128 stands for zero in the data rows.
Some points:
[143 203 174 120 113 143  45  83 162 144 106 125 142 157  87 117 139 119
 159 136  68 119  97 152 176 157 186  88 109 175  52 131]
[210 110 124 139 118 118 108 152  85 159 146 111 162 123 157 143 148  59
 121 124 140 165 205 118 119 101  99  89 155 156 151  94]
[157 132  89 127 165 151  96  94 153 104 163 110 153 115 149 126 116 149
 115  82 142 122 155 137  45 163 175 148  29 122 138 153]
[133 131 118 133 145 121 107 112 167 113 180 111 135 106 119 113 108 112
 114 120 187 133 134 151  85  95 117 109 131 162 138 172]
[111 140 128 139 130  97 141 125 158 159 150 138 109 120 141 115 115  70
 174 131 198 109 139 114 167 148 183 132 142 147 168 155]
[115  73 141  79 101 154 146 154  75  86 121 154 117 133 153 104 152 147
 158  98 140 115  94 102 132 141 154 122 120 108 126 110]
[208 119 149 133 121 109 141 156 140 139  72 131 134 150 127 133 143 140
 163 112 129 165 220 126 105 109 125 176 155 142 136 128]
[156 138 103 150  79 129 124 145 117 106 133 222  62 125 124  91 134 114
  95 139  86 120 131 132 130 109 131 101 152 151 145  89]
[117 151 166 184 163 144 118 174 121  93 108 109 125 154 200 125 175 133
 132 131 147  90 109 144 122 146 147 130 124 126  91 128]
[115  99  78 149 120 111 119 170 111 141 114 116  78 172 116 102 137 120
 152 161  61 142 175 136  93 101  99 192 124 122 101 113]
[134  85 118  64  90 145 132 144  98  79 130 130 144 130 151  91 138 129
 158 120 174 142 103 114 157 108 156 121  77 134 138  84]
[121 179 126 126 146 135 164 124 117 151  80 133 104  74 122 151 121 136
 161 198 154 199 133 128 137 119  81 125 108 123 111 168]
[184 165 124 133  81 143 123 133 126 164 123  85 154 131  70 158 113 204
  65 132 131  88 110  85 192 138  93 131 112  98 133 141]
[117 158 131 146 118  56  73 110 105 141 146 101 108 116 120 128 114 159
 150 146 154 152 104 168 121 106 114  76  94 119 184 115]
[ 87 100 121 143 113 128 147 109 110 167 205 150 149 180 140 111 183 132
 141 126 124 170 153  90 109 148 109  89 119 139 108  91]
[126 120 126 180  90 137 153  60 146 104 108 111 175 124 185 178 120 164
 141 139 101  77 113 168 149  51 176 119 105 194  13  76]
[116 116 194 196 158 164 126 153  95 104  81 122 136 100 100 122 181 163
 110  87 179  97 125 163 114 110 144 147  99 170  92 112]
[108 169 157 142 139 145 101 126 117 156 165 155 133 121  90 120  93 133
 145 113 160 103 104 187  80 126 102 137 102  88 143 102]
[120 121 126 153 115 129  78 113 166 160 119 163 102  90 147 126 127 109
 178 119 102 128 102  81 155 122 132 161 129 176 133 145]
[175 111 147 117 127  78 147 179 135 112 119 190 122 134 132 158  76 110
 122 110  71 164 138 131 129 107 153 189 110 158 147  78]
[ 85 140 138 148 176 148 149 112 147 133 195 112 111 120  63 156  79 127
 122  90 139 177 156  86 122 166 188  85  69 142 113 142]
[133 236 130 128 124 148  88  75 145 123 147 118 157 110 171 104 149 141
 130 114 147 120 132 132  65 130 135 129 107 150 186 114]
[122  80 147 100 137 143 138 146 149 140 143 113 147  96 125 153 146 152
  71 166 102  86 148  85 152 110  87 110 104 107 153 119]
[168 127 123 118 146 141 147 163 133 108 123 206 129 139 145 115  72 171
 100 126 141 134 125 100 141 154 150 105 187 135 131  91]
[ 72  48 128  89  81 177 143 139 226 154 158 134 156 169 113 147 135 145
 105 118 122 135 109 120  75 159 127  88  51 145 137 139]
[105 169 189 113 152  80  79 120 111 152 179 139 125 117 147 123 116 188
 137 107 143 117  96 133  91 128 111 126 117  50 125 101]
[ 45 133  97 143 112 114 142  78 124  89  72 168 212 119  95 118 154  75
  92  56 104 208 127 111 133  80 225 150 193  24 148 169]
[161 134 130 146 112 115 180 167 142  99 144 126 193 144 107  82 104 155
 122 151  83 164 123 122 164 156  94 170  95  99 135 151]
[130  91 205 158  97 138 140 155 120  53 144 132 123 137 110 144 194 127
 171 126 120 115  93 189 143 109 118  50 136 168  93 172]
[185  94  96  84 185 157 161 113 150 120 124 131 142 171 137 118  91  89
 138 144 187 153  92  97 174  75 157  96  97 132 131  91]
[125 145  98 128 141  58 145 112 150 125 163 107 103 114 134 160 127 192
 158 142 177 162 104 173  93 114 106  74 160  89 121 118]
[106 111 132 145 158 122 152 111 142 148 116 101 111 120 135  97 110 137
 180 137 137  96 118 123 102 146 136 122 160 153 175 162]
[142  85 115 101  94 188  88 105 167 128 149 101 111 146 142 177 136 182
 108 115 101 118 114 200 221 105 114 183 119  60 210 141]
[119 113 168 141 107  88 112 109 116 134 155 155 135  81 156 121 114 154
 184 170  81 117 141 136 120 138 147  81 146 112 168 183]
[119 114  90 132  73 123 101 151 112 106 129 111  93  69 113 157 125 186
 192 131 137 175 138 131 123 138 125 109 129 103  90 166]
[119 135 183 195 164 146 131 157 123 102  86 162 136 164 200 162 142 197
 119 124 197 112 133 146 150 151 141 103 100 123 105 151]
[142 124 114 103 157  87 139 165 201 134 117 130 124 119  83 192 216 138
 109 133  92  77 142  76 117 105 121 145 148 127 144  92]
[163 181  81 160  96 177 148 142 136 119 181 132 103 138 204  55 130 160
  96  58  60 125 149 103 189  63 116 110 152 117 128 140]
[167 105 129 116  73 129 125 152  62 139 131 192 114 108  87 125 109 116
 108  96 157 146 135 133 139 139 155 146 115 160 124  68]
[ 69 110 104 149 193 120  68 105 138 135 105 147 103  85 120 153  72 145
 136 117  98 110 119 114 128 108 116 162 150 208 163 127]
[ 93 118 115  99 136  91  86 121 101  59  69 120  60 161 113  66  89 151
  92 177 121 164 161 120 121  95  86 157 121 133 103 158]
[ 99 117 186 121 107  98 151  78 141 197  86 152  81  88 140 113  90 148
 134 156 156 139 112 102  98 129 107 194 135 105  66 152]
[147 126 115  91 124 119 138 133 157 111 126 158 158 139  80 174 152 145
 119 221 139  33 225 135 145 104 121 136 127  89 134 153]
[132 188 118 164 167 132 151 151 173 146 153 158  91 128 103 159  86 133
 161 116 148 117 106 105 150 137 146 136 156 142 144 140]
[161 151 151 114 173 128 112 112 187 128  67 124 103 102 124  97 105  80
 135  88 133 113 113 138 132 147  66  54 131  63 105 111]
[146 132 108 119 155  85 148 112  89 104  55 135 126  62 115 178 128  96
 170  86  94 130 114 130 133 138  72  43 119  93 119 184]
[ 97 154 144 110 114 122 165 120 151 112 152  76 117  98 156 144 104  52
 139 113 122  95 128 187 127 193 114 147 144 128 141 114]
[150 162 139 126 133 121 145 156 110 121  68 134 184 138 100  92 138 135
 163 182 131 158 232 141 151 151  92 190 126 116 124 107]
[129 132 148  90  91 172 129 146  95 186 142 106 152  79 137 161 148  62
  73 180  96  93 138  71 144 144 113 110 124 123 121 111]
[126 101  88 241 146 146 105 132  76 141 113 133 121 114 170 142 154  69
 106 183 161 116  81 165 149 107 186 127  74  72 104  99]
[118  80 171 116 125 170 115 122 145 175 100 116 135 153  66 132 152 159
 101 139 130 106  98 166 142 152 128 124 131 126 209 152]
[193 102  81 152 133 122 131 110  75 130 152 106 159 149 117 115 159 201
 121  90 141 147  90  93 144 149  99 163 174  93 117 147]
[134 165  96 110 168 141  86 116 100 111 198 124 157 131 150 155  77  61
  94 123 163  78 122 158  98 165 134 154 133 115  87 174]
[132  84 112  92 196 186 169  12  55 108 187 131 113 137 122 112 153 137
 138 100 117 134 159  98 132 211 126 135 102 126 129 101]
[132 143 168  99 132 165 177 139  67 106 126 188  69 169 140 129 149  99
 126 146 128 113 105 121 130 121 132 118 149 136 123 149]
[ 97 117 134 127  98  91 134 147 106 143 134  82 105 100 133 139  63 134
 183  99 145  91 115 100 137 134 160 151 122 155 130 138]
[143 118 111  73  83 181  49 117 163 146 113 121 164 148 129 175 184 130
 110 165 127 130  79 133  75 149 109 151 178 159 133 147]
[102 162 116  81 165 209 142 160  85  87  97 119 134 153 146 122  90 138
 145 149 119 139  96 107 111  84 177 124 160 147 161  88]
[189  93 130 100  87 102 151 144 117  99 126 143 128 139 153  94  88 133
 109 120 147 127 122 112 115 123 177 129 165 124 132 105]
[ 67 167  96 133 125  96 133 137  92 135  71 155 233 187 137 119 111  59
 135 100 112 151 123 109 154  90  56 131 118 118 128 132]
[150 156  86 122  90 112 178 140 144 145 110 103  84 161  77 164 189 132
 111 156 157  70 127  67  98  99 119 166  82 130 154 144]
[ 99  93 162 147 111 129 187 119 101 131 162 106 154 158 157 150  95 148
 113 123  85 153 126 125 118 106  92 143 157 122 147  97]
[158  70 150 148 129 113 109 167 133 150 134 118 173 152 120  93 103 154
 132 151  87 149 163 104 114 125 116 144 176 100  93 131]
[117 158  61  25 183 120 192 185 102 255 121 112 147 111 180  82 179 174
  81  77  85 144 132 241 173  90 196 111 122 168  91 181]
[ 99 199 176 111  72 129 118 106 169 119 117 108 126 100 170 108 103 133
  98 108 175 142 135 149  79 152 107 145  94 134 133 119]
[ 97 113 121 131 136 122 127 152 139 117 151 129  85  74 120 121 164  90
 162 152 142 161 124 130 116 105  86 188 112 132 127 182]
[ 60 107  83 122  74 102 129 109 130 157  59 108 151 171 101 162 153  74
 110  60 147  57 164 107 161  69 114  81 116  61 152 147]
[114 111 101 100 146  91 116  89  74  96 120 148  80 141 138  85 126 129
  96 127 132 121 128 103 139 139  96 145 155 180 143 128]
[108 140 120 126 120 106 146  87 195 145 123 163 121  94 119 109 132 143
 129 152 179 153 112 169  87 125  91 130 126 139 111 144]
[116 113 125 109 136  66 143 114 101  91 141 144 107 156  72 114  90 130
  84 109 116 122 112 141 117 140 137 147 177 172 113 141]
[131 171 139 126 149 129 173 137 132 110 146 106 140  83 123 145 127 134
 192 159  89 146  98 120 113 114  95 127 131 112 133 152]
[217 114 106 120 119 118 170 106 131 122 129 134 121 138  68  59 128  68
 130 127  90 127  79 123 106  99 165 124 141 127 132  71]
[129  99 137  79 113 156  56 138 138 170 112  89 140 152 139 184 140  94
  91 151 180 141 107 100 137 144 136 124 161 139 144 139]
There is one direction along which these points spread out most. Where along it does each point below lie, from 0 to 99? 50 is the average, and the first point above lies past it. One standard deviation of the points above along it is 16.
[125  79  98 212 179 125 159 123 157  88  89  69 172  79 184 100 172 101
  97 146 141  97  89 148 155 169 167 152 111 159 108  93] 54
[172  88 125 156  99 156 135 128 119 154 126 103 133 147 140 144 115  68
 108 123 122 170 150 126 118 159 128  97 194 141 144 115] 35
[123 114 116 124 179 168  93 108 191 149 102 119  67 129 163 122  90  76
 124 107 134 118 135 162 117 165 113  95 130  30  94  85] 65
[136 132 127 169  90 163 187 112  68 157 128 102 113 173 110 156  94 115
 109 132 112 144 140 146 103 157 105 133 159 153 148 116] 40
[117 146 255 134 175 107 119 127 126  90 149  90  80 144 119 134 188 107
 103 152 136 155 118 125 152  33 140 128 136 151  84 138] 56
[ 84  97 109 146 156 111 113 172 112 125 150 150 200 146  82  93 136 152
 137 164 118 158 172 130 131 151  97  97 146 150 125  84] 38
[122 158  99 120 109  39 139 142 146  72 113 184  73 195 157 144 143 117
 109 132  84 174 131 114 153 218 136 176 104 167 137 120] 37
[ 68 156 130 114  99 148 128 156 120 151 128  80 140 129 100 129 165 166
  82 183  94  91 167  78  98 162 160  50 131 122 161 114] 51
[ 99 180  66 129 121 151  89 128 157 113 190 103 103 103 111 127 144 151
 174  67 174 107 137 137 219 126 136 186 195 115  87  92] 56
[130 106 133 151  97 135 105 151 153 127 144 113 147  94 119  94  88  74
 161 132 106 113 123 134 137 143 116 110 127 152 129 197] 59
[165 144 133 124 201 144  56 102 129 137 147 106 133 126 135 146 114 120
 130  84  66 116 125 145  64 162 158 154  46 116 129 136] 69
